128 stands for zero in the data rows.
Every row has a hidden score from 0 to 12. What is each row's score? 6 is about the middle.
[108 151 140  80  85 137 139 167] 4
[149 189  33 118  48  59  99  75] 12
[177 124   0 123  94  59  46  91] 12
[142 146 120 105 111 136 124 135] 5
[213  78  65 124 135  86  47 100] 9
[221 121  74 121  91  69  47  55] 10
[120 127  97 192 135 102 106  45] 11
[171 119 111 107 101 109  90 106] 6
[179  63 146 134 175 151 112 131] 4
[ 83 215 135  48  78 212 198 201] 0
[108 170 147 107 102 148 165 145] 4
[131 140 122 104 116 122 130 142] 6
[184 117 107 101  82 110  80  96] 6
[148 116 114  65  88 138  95 138] 3
[101 141 145 108 140 170 194 192] 3
[100 125 139 120 140 139 140 182] 5
[100 141 143 126 141 145 160 152] 5
[ 71 157 166  95  88 149 141 154] 3
[152  68 170 138 148 102  91 119] 7
[ 87 132 147 142 130 148 143 134] 5
[ 67 170 123 106 105 170 172 156] 3
[120 103 146 173 183 108 122 130] 9
[112 119 157  93 119 144 116 183] 3
[123 119 113 140 132 111 123 128] 8
[ 88 135 151 127 151 122 147 176] 6
[125  65 180 124 144 143 108 132] 4
[127 121 132 107 123 139 139 152] 5
[157 128 109 116 122 110 106 114] 7
[118 157 170  93 100 163 165 160] 2
[128 140 162 126 119 133 129 106] 5
[212  73  45 114 153  85  56 114] 9
[140  49 255 202 208  99  87 112] 8
[142 152 128 176 131  97 125  75] 10
[104 131 193 111 149 251 191 179] 0
[205 134  76  74  77 106  67 112] 5
[161 125  97  93  94 100  87 120] 7
[119 119 161 145 140 135 121 107] 6
[146 105 127 132 167 108 110 156] 7
[111 154 132 125 124 136 150 159] 6
[184  67 141 190 165 109  81  56] 9
[128 128 147 147 151 118 141 121] 7
[109 182  73  90  70 127 137 155] 6
[127 112 140 151 156  97 107 128] 9
[ 99 110 173 137 133 132 140 123] 6
[121 173 107 134 124 116 148 136] 8
[107 166 100 114  86 109 140 131] 8
[234 103  95 214 166  38  76  29] 12
[176  88  87 106 127  93  68 125] 7
[147 137 105  83 109 145 112 151] 3
[ 77 123 157 143 172 178 178 185] 3
[164 104 121 184 154  26  76  73] 12
[162 113  82 188 135  51  71  50] 12
[160 106 127  84 103 103  91 140] 6
[136 154  55 116  82  94 102  96] 9
[ 69 153 127 157 138 120 163 148] 8
[145 124 149 117 128 139 140 130] 5
[134 114 124 117 136 143 119 135] 5
[ 95 141 150 103  98 170 149 138] 2
[192 119 112 204 154  57  76  46] 12
[152 148  53 142 125  78 115 102] 11
[160 183  40  60  54 122 113 132] 5
[164  93  62 111 116  58  43 122] 10
[168 126 112 165 149  87 116  95] 11
[116 108 111 107 130 137 133 176] 5
[160 136 120 135 131 175 144 112] 3
[ 80 102 180 148 193 169 166 165] 4
[ 83 196 122 122 106 153 190 148] 5
[133 143 102 143 150 113 137 138] 8
[117 169 111 113 113 124 135 149] 6
[174  77  98 176 193  62 103  91] 12
[107 188 136  76  90 188 163 179] 0
[105  91 127 177 166 106 117 110] 10
[117 155 146 121 132 155 153 154] 4
[103  89 187 148 181 158 160 160] 4
[138  56 217 255 244  85 106  92] 12
[144  87 179 102 157 162 130 175] 2
[134 142 138 144  88 105 104  78] 8
[117 142 120 166 138 110 140 120] 9
[139  87 157 157 167 131 114 113] 6
[103 165 182 112 112 155 164 157] 3
[113 142 161 139 156 156 185 163] 5
[177  83 112 131 164 140 103 132] 5
[153  69 113 205 187  59  83  72] 12
[193 134  51 128  77  59  57  28] 11
[183  68  88 110 154 102  55 155] 7
[184  87  63 167 162  72  82 104] 12
[132 130 147  97  96 156 129 127] 3
[ 75 137 167 153 124 114 139 107] 8
[115 190 105 146 124 166 188 122] 5
[154  83 171 123 166 165 138 157] 3
[114  74 150 137 203 124 123 191] 6
[112 108  97 125 133 133 120 138] 6
[105 222 133 102  76 168 197 161] 3
[107 112 171 144 132 134 137 120] 6
[139 102 181 151 168 121 126 130] 7
[163 158  89  90  88 126 125 122] 5
[113 130 115 143 142 125 157 120] 8
[ 95 155 148  84 108 212 190 185] 0
[140 147 190 115 117 165 152 139] 2
[135 158 121 116  94 145 134 119] 5
[105 130 169 130 153 149 170 162] 5
[121 116 100 131 119 117  91 109] 7
[ 70 169 147 111 120 150 160 177] 4
[149  77 149 162 164 114 107 107] 8
[139 168 102  89  93 150 164 146] 4
[112 121 114 123 138 126 138 146] 6
[ 97 183 136 111  92 183 169 129] 2
[146 122 104  64  77 147 101 133] 2
[123 175 173  83  62 162 159 129] 2
[104 203 101  85  87 136 149 156] 5
[115 164 117 101 110 186 179 150] 2
[154 114 112 146 121 111  96  82] 8
[193  27 110 150 183  49  42 108] 12
[141 109 152 209 195  87 118 110] 12
[ 82 177  92  93  85 154 162 142] 4
[ 89 190 151  78 104 202 203 211] 0
[120 105 171 196 184 104 140 128] 10
[ 64 146 130 112 134 190 214 181] 2
[142 111 131 143 112 122 118  84] 7
[193  88  90 147 157 108 104  91] 9
[112 141 120 147 126  99 110 116] 9
[118 116 159 153 156 113 136 144] 8
[130 159 115 122 114 118 137 136] 7
[167  79 141 192 167  79  90  86] 11
[ 95 143 127 104 100 183 159 158] 2
[139 115 132 101 117 174 143 123] 2
[133 133 140 128 128  87 103 136] 8
[ 58 163 149 129 150 164 214 216] 5
[ 74 142 143 141 120 122 153 145] 7
[ 85 139 150 133 104 170 155 127] 3
[142 115 125 110 135 123 126 143] 6
[ 85 131 174 148 143 157 156 127] 5
[ 65 153 145 140 117 180 171 129] 3
[120 115  63 133 147  96 119 136] 10
[191 117   9  94 101  99  72 102] 8
[ 85  98 175 149 196 165 176 182] 4
[110 150  89 120 110 112 134 130] 8
[168 113 111 153 147 118 113  97] 8
[ 81 142 110  87  90 129 134 162] 5
[109 160 130 115 132 162 177 190] 4
[127  77 207 217 225  84 126 115] 12
[161 105 115 134 134 138 114  87] 6
[120 156 113 142 107  91 117 105] 9
[ 95 156 110  93 100 152 145 164] 4
[137 103 105  71 113 147 115 171] 3
[189  63 123 145 193  90  76 130] 9
[158 163  21 105  86 129 119  76] 7
[156 144 135 186 117  39  90   9] 12
[121 137  96 121  99 143 127  96] 5
[121 104 168 173 150  96 109 117] 9
[ 73 180 178 132 128 181 191 149] 3
[123 111 158 133 111 119 112 108] 6
[182 119 102 134 112  85  62  55] 9
[160 104 107 163 172  84 103 114] 11
[142 126 100 131 115  54  92 114] 11
[193  54 172 222 185  90  84  35] 11
[129 163 117  67  86 179 163 166] 1
[ 90 144 174  96 116 159 183 175] 3
[153  80 121 190 199  61 112 100] 12
[ 89  82 205 165 235 159 156 174] 5
[135  85 173 203 184 122 129  73] 9
[ 68 147 137 141 126 158 159 143] 5
[183 112  90 122 131  97 101 133] 8
[164 125  89 112 117 128 110 100] 6
[112 133 139 106  85 147 130 105] 4
[106  89 151 188 183 150 138 108] 7
[139  92 108 141 156  68  88 129] 11
[114 126 134  93 119 203 144 160] 0
[105  56 160 186 216 113 121 148] 9
[109 108 167 135 170 149 146 158] 5
[ 85 179 122 108 109 160 192 160] 4
[ 90  60 157 230 252 100 137 133] 12
[ 73 146 121 141 127 140 156 135] 6
[147 145  58  92 117 127 115 138] 6
[134 107 139 150 134 115  85  95] 7
[  0 202 167  38  72 255 198 241] 0
[ 93 108 154 111 134 148 135 170] 4
[130 125 113  75  87 114 108 155] 5
[142 124  98 148 119  67 106  76] 11
[124 131 101 158 144 130 141 118] 8
[ 83 194  70  76  38 152 146 135] 4
[116  70 171 255 246  84 110 100] 12
[111 149 121 167 129  94 136 114] 10
[ 98 167 133 106 118 138 152 183] 5
[133 162 141  92  86 162 157 125] 2
[110 166 114 138 118 102 144 117] 9
[129 169  94  73   8 108 106 101] 6
[129 124 106 133 115  66  89 109] 11
[ 80 188 152 157 110 113 163 116] 9
[138 185  51  34  63 173 138 172] 1
[168  61 170 158 192 151 118 119] 5
[140 108 106  48  89 148 122 152] 2
[ 63 128  97 116 110 129 140 142] 6
[139 129  62  94 103 142 131 147] 5
[148 129 104 124 109  99  96 105] 8
[144 134 119 147 125  95 109  89] 9
[144  36 150 180 255 151 128 142] 6
[195 118  71 108 101  74  66  95] 9
[181  40 150 163 151  73  42  55] 10
[119 113 121 134 122 132 119  94] 6
[118 134 142 160 146  78 134 114] 11
[ 45 231 191 101  72 219 248 164] 0
[126  35 168 163 174 130 106 103] 6
[187  81 112 204 161  92  99  66] 12
[132 145  90  91  97  93 108 151] 7
[115 107 125 179 206 103 139 135] 10
[156 119 109 135 117 112  78  77] 7
[139 135 117 100  85 152 124 110] 3
[132  83 127 123 125 119  78 107] 6
[ 95 160 139  77 115 164 187 216] 2
[118 104 164 133 159 176 148 148] 3
[165 149  63  72  86 109  97 139] 6
[154 151 100  80  95 158 144 150] 3
[136 101 140 148 160 114 125 111] 8
[145 114 113 174 166  98 126  97] 10
[ 81 157 126 123 125 153 163 161] 5
[103 255  90  98  45 164 187 139] 4
[ 93 136 153 111 111 138 133 147] 4
[132 106 132 115 130 125 116 136] 6
[140 108 144 164 156 114 110 107] 8
[140 146 107 129 105 120 116 104] 7
[153 106 164 168 143 108 123  80] 8
[179  79 130 135 157  77  91 115] 9
[129 119 100 123 130  91  92 149] 8
[135 130 117  81 118 134 112 162] 4
[255   0  56 242 234   0   0  12] 12
[ 50 145 196 144 154 165 178 162] 4
[138  80 112 180 187  90  89 113] 11
[114 233  26  47   0 152 149 135] 3
[167  38 167 172 172  88  63  97] 9
[145 133 123 139 132  91 105 111] 9
[154  84 165 165 156  95  92  84] 9
[121 147 171 168 143 118 155 128] 8
[155 153  62  93 121 157 139 156] 4
[162 107 155  97 120 124 107 146] 4
[223  65  99 135 136  66  33  73] 10
[ 81 177 112 117 105 148 168 147] 5
[109 117 114 110 138 133 132 168] 5
[114 190 134 102  87 154 173 142] 4
[146 109 129 133 161 115 130 158] 7
[116 127 151 155 138 137 139 117] 6
[155 131  84 139  98 122 106  64] 7
[123 141 185 178 132 116 149 101] 8
[ 94 235  79   0  63 224 204 255] 0
[121  84 142 197 186  76 105 120] 12
[124 158  90  22  75 200 145 175] 0
[175 114  97 141 131 117 105  86] 8
[136 145 109  93 110 162 137 148] 3
[140 137 105  87  74 132 116 128] 4
[ 75 188  80  83  85 189 189 171] 2
[173 120  68 158 121  79 100  75] 11
[184 107 107 151 136  80  89  87] 10
[108  99 136 109 123 172 137 146] 2
[ 94 115 174 124 173 202 184 191] 1
[ 97 119 148 137 147 150 154 138] 5
[105 160 132  55 103 165 168 208] 1
[123 119 139 156 151  82 109 120] 10
[199 147  94 120 100 115  86  96] 7
[151 110  72 109 142 138 108 133] 5
[109 151 148  92  96 188 160 154] 1
[149 101 140 148 169  75 107 131] 10
[138 123  94  87  98 144  82 136] 3
[194  44 120 208 213  55  61  63] 12
[155  62 162 207 184  69  73  69] 12
[ 82  63 195 221 255  87 144 142] 12
[107 120 130 141 152 131 132 125] 6
[ 84 119 129 150 148 103 147 141] 9
[164  51 136 144 159 130  92 116] 6
[147  33 220 244 203 104  92  50] 10
[ 42 129 184 119 166 225 193 207] 0
[102  92 146 157 159  90 115 144] 10
[ 61 132 176 119 152 200 195 182] 1
[151  65 153 136 174 131 107 140] 5
[ 92 130 146 107 118 190 152 176] 1
[135 159 113 103 101 142 142 137] 5
[ 77 173 172 138 103 126 144 122] 6
[ 85 185 125 132  97 148 175 128] 6
[175 136 107 140 126 108  99  99] 8
[182   9 166 195 196  97  66  41] 9
[149 154 143 114 102 167 150 117] 3
[148 154  42  39  91 155 123 171] 2
[124 143 120 139 114 130 159 105] 7
[ 87 136 142  74 109 157 147 191] 2
[207 140  86 101  72  95  85  82] 7
[163  25  96 149 167  92  40  97] 9
[144 114 156 118 139 150 131 137] 4
[114 148 123 149 142 111 137 125] 8
[ 83 147 151  90  81 154 133 152] 2
[114 108 171 128 167 173 152 152] 3
[110  83 148 205 160  62  76  87] 12
[158 150   0   0  26 174 108 160] 0
[ 18 214 175  60  71 255 255 235] 0
[108 138 101 108 102 114 126 133] 7
[125  58 163 143 167 138 122 132] 5
[136 163  96  69  72 132 133 139] 4
[103 136 130 105 122 126 128 172] 5
[ 63 135 176 120 127 162 169 152] 3
[106 184  65  23  66 178 151 176] 0
[123 116 116 208 133  18  93  23] 12
[217 144   0  97  52   0   0  38] 12
[147 139 118 178 106  76  85   7] 11
[136 153  77  80  77 126 125 137] 5
[ 60 154 140 110 110 149 150 171] 4
[ 86 152 205 182 149 132 205 127] 8
